[[ 3.56  1.67  2.76 -0.34 -1.11  6.21 -3.84  4.88 -3.17  1.38 -0.78 -5.64
  -0.20]
 [ 1.33  4.94  5.99 -2.55 -3.17 -2.21 -1.05  5.68  2.30  1.38 -0.43 -4.62
   0.05]
 [-5.57 -2.24 -1.37 -1.11  2.19 -4.43  4.24 -1.35  1.79  2.84  2.05  3.08
   6.09]
 [-0.18  4.06  3.67 -2.98 -0.36 -3.93  1.35  4.14  7.03  1.82  2.47 -3.35
   1.51]
 [ 6.06 -1.08  1.18 -6.49  4.18  3.03  2.34 -0.44 -0.25 -0.44 -3.99 -3.78
  -1.15]
 [ 0.06 -2.84  2.30 -0.99 -2.30  0.68 -0.95 -6.18 -1.47 -8.67  1.43 -0.28
  -2.54]
 [ 5.52 -1.81 -0.13 -5.96  4.41  2.59  1.98  1.55 -0.37  1.39 -4.08 -4.94
  -1.09]
 [-4.52 -4.04 -4.57  1.90  2.39 -3.27  2.60 -0.87 -0.23  2.19  2.57  3.46
   6.05]
 [ 2.23  4.66  5.69 -1.63 -3.44  0.32 -2.41  6.07 -0.36  1.61 -1.36 -4.90
  -0.26]
 [ 6.15 -0.19  2.16 -6.42  3.66  3.39  2.36 -1.98 -0.13 -1.75 -3.86 -2.58
  -1.61]
 [-4.31 -4.23 -5.03  2.46  2.28 -3.04  2.25 -0.77 -0.61  2.07  2.49  3.59
   5.87]]
The entry just right of 3.46 -> 6.05
The centre entry is -0.95
The maximum -> 7.03
The entry just right of 4.94 is 5.99
What is the entry just right of -4.23?
A: -5.03
What is the entry just left of 2.76?
A: 1.67
The entry just right of the smallest entry is 1.43
What is the entry just left of 2.34?
A: 3.03
What is the entry just right of -2.58?
A: -1.61
What is the entry just right of the largest entry?
A: 1.82
What is the entry just right of -0.61?
A: 2.07
What is the entry just left of the largest entry?
A: 4.14
The entry just left of 4.94: 1.33

[[408, 604, 436, 467, 416, 516, 422, 415, 393, 658, 521, 385, 522, 336], [357, 634, 485, 533, 490, 519, 401, 512, 356, 729, 465, 367, 531, 467], [231, 739, 447, 534, 447, 526, 306, 483, 225, 910, 441, 240, 547, 385], [344, 655, 427, 477, 408, 519, 377, 416, 330, 749, 503, 325, 531, 319], [479, 544, 459, 468, 441, 511, 476, 433, 469, 555, 534, 458, 513, 385], [280, 699, 462, 534, 464, 524, 342, 495, 275, 841, 450, 289, 541, 417], [265, 720, 413, 489, 397, 524, 320, 417, 250, 863, 479, 251, 541, 296], [420, 586, 484, 512, 482, 515, 442, 492, 416, 640, 492, 419, 522, 455]]
The entry just right of 503: 325
The entry just right of the largest entry is 441
Give the maximum.
A: 910
Give the entry just right of 515.
A: 442
Give the smallest entry.
A: 225
The entry just left of the smallest entry is 483

Read these off the matrix that follows.
1) What is the last entry, reading row by row?
2) What is the entry in the top-left corner?
3) What is the entry just right of 0.15?
4) What is the smallest entry in the first row?
5) What is the last entry in the row that holds the smallest entry?
6) What is the entry in the bottom-left corner?
7) What is the fifth-last entry, reading row by row?
8) What is the entry just right of the smallest entry?
-0.02  -0.11   0.06   0.03   0.19  -0.15  -0.06   0.03  -0.17  -0.11   0.01   0.06
-0.02  -0.12   0.06  -0.01   0.15  -0.19  -0.11   0.03  -0.17  -0.11   0.01   0.12
-0.02  -0.12   0.06   0.03   0.19  -0.15  -0.06   0.04  -0.17  -0.11   0.01   0.06
-0.05  -0.11   0.06  -0.03   0.12  -0.15  -0.12   0.02  -0.17  -0.11   0.01   0.10
1) 0.10
2) -0.02
3) -0.19
4) -0.17
5) 0.12
6) -0.05
7) 0.02
8) -0.11

Read these off the array that follows.
1) What is the entry just left of the largest entry?
2) What is the entry just left of -0.35?
3) What is the minimum?
4) What is the entry just right of 1.28?
5) What is the entry just left of -0.16?
[[0.16, -4.19, 8.31, -7.06], [-0.41, -0.27, -0.35, 0.43], [-1.77, -0.48, 3.15, -4.19], [-0.62, -0.48, 0.86, -1.67], [-1.07, -0.76, -4.59, -0.58], [-0.90, 0.33, 4.63, -6.89], [5.69, -1.14, -0.13, -6.16], [-0.79, -0.30, 1.80, -2.40], [-1.23, 1.41, 3.09, -2.63], [0.80, -1.20, 1.28, -2.10], [-4.05, 0.47, -0.53, 3.02], [-1.83, 0.53, -2.32, -0.16], [-3.42, 0.25, -0.63, 2.36], [2.01, 1.03, 0.87, 4.44]]
1) -4.19
2) -0.27
3) -7.06
4) -2.10
5) -2.32

Questions about the matrix below.
1) Which number is the 5th entry from the end, reading row by row?
2) Which number is the last entry of the largest entry's row?
3) Which number is the first entry in reading order?
4) Which number is the entry just left of the largest entry?
5) Which number is the largest entry?
6) Which number is the 2nd entry, reading row by row?
7) Which number is the second entry on the diagonal from the top-right corner?
8) Which number is the entry in the bottom-right corner?
array([[4, 4, 4, 4, 5, 5, 5, 6, 4, 5, 5, 6],
       [5, 6, 4, 2, 4, 7, 4, 6, 3, 5, 6, 5],
       [5, 7, 4, 3, 2, 8, 4, 6, 4, 5, 5, 5],
       [5, 5, 4, 4, 3, 5, 5, 6, 4, 5, 5, 5],
       [5, 4, 3, 2, 5, 6, 4, 7, 3, 5, 6, 7]])
1) 7
2) 5
3) 4
4) 2
5) 8
6) 4
7) 6
8) 7

Read these off the row that follows.
1) The smallest entry?
2) The entry just right of 5.43?
3) The entry just left of 7.88?
4) The entry just left of 0.48?
[ 2.01  3.46  1.04  3.97  3.17  0.48  0.31  5.43  7.88 -2.93]
1) -2.93
2) 7.88
3) 5.43
4) 3.17

B = [[18, 25, 41, -27, 20, -16, -25, 23], [-38, -4, -14, 46, 13, -6, 25, 43]]
Report the entry just right of 46.
A: 13
Report the entry just right of 20.
A: -16
Report the entry just right of -25.
A: 23
Report the entry just right of -6.
A: 25
Report the smallest entry.
A: -38

W =
[[ 1.79  0.45 -1.29 -5.57  0.89  1.42  4.48 -1.03 -0.64  0.45]
 [ 3.76 -3.89 -1.62 -5.91  0.70  2.80  3.29 -1.16  8.07 -3.89]
 [ 3.91 -1.62 -2.04 -3.29  0.32  4.95  1.52 -0.58  3.49 -1.62]
 [ 1.21  1.21  1.46 -2.20  1.12  0.12  5.55 -5.04 -3.57  1.21]
 [ 2.50 -1.52 -1.17 -4.63  0.60  3.51  2.68  6.66  4.74 -1.52]
 [ 3.76  0.53 -0.57 -2.82  0.80  0.20  5.79 -1.01  1.82  0.53]
 [ 3.36  0.07 -2.38 -2.59  0.03  6.67  0.09 -0.13  0.03  0.07]
 [ 2.20 -2.24 -2.29 -2.14  0.14  6.16  0.49  6.15  3.38 -2.24]
 [-6.90  1.83  2.18  2.31  0.82  0.04  5.94 -1.85 -1.00  1.83]]
Give the entry directly below 0.60.
A: 0.80
The entry in the bottom-left corner is -6.90
The entry in the bottom-right corner is 1.83
Give the first entry in the row that holds the largest entry.
A: 3.76
Give the 2nd entry in reading order.
A: 0.45
Give the second largest entry.
A: 6.67
The entry just right of -0.58: 3.49
Give the 5th entry in reading order.
A: 0.89
Give the top entry of the column that holds the smallest entry.
A: 1.79
Give the entry just left of 0.89.
A: -5.57
The entry just left of 4.74 -> 6.66
Give the entry just right of the smallest entry.
A: 1.83
The entry in the top-right corner is 0.45
The entry directly above the largest entry -> -0.64
The entry directly below 3.29 -> 1.52
Give the entry directly below 1.82.
A: 0.03
The entry just right of 2.31 -> 0.82
The entry just right of 0.09: -0.13
The entry just left of 5.94: 0.04
Give the entry just right of -3.29.
A: 0.32
The 3rd entry on the main diagonal: -2.04
The largest entry in the last row -> 5.94
Give the third entry, reading row by row.
A: -1.29
The bottom entry of the column that holds the largest entry: -1.00
The entry directly below 0.32 is 1.12
Give the entry just left of the largest entry.
A: -1.16
The entry directly above 0.32 -> 0.70
Give the 2nd entry on the main diagonal.
A: -3.89
The maximum is 8.07
Give the entry just right of 2.80.
A: 3.29
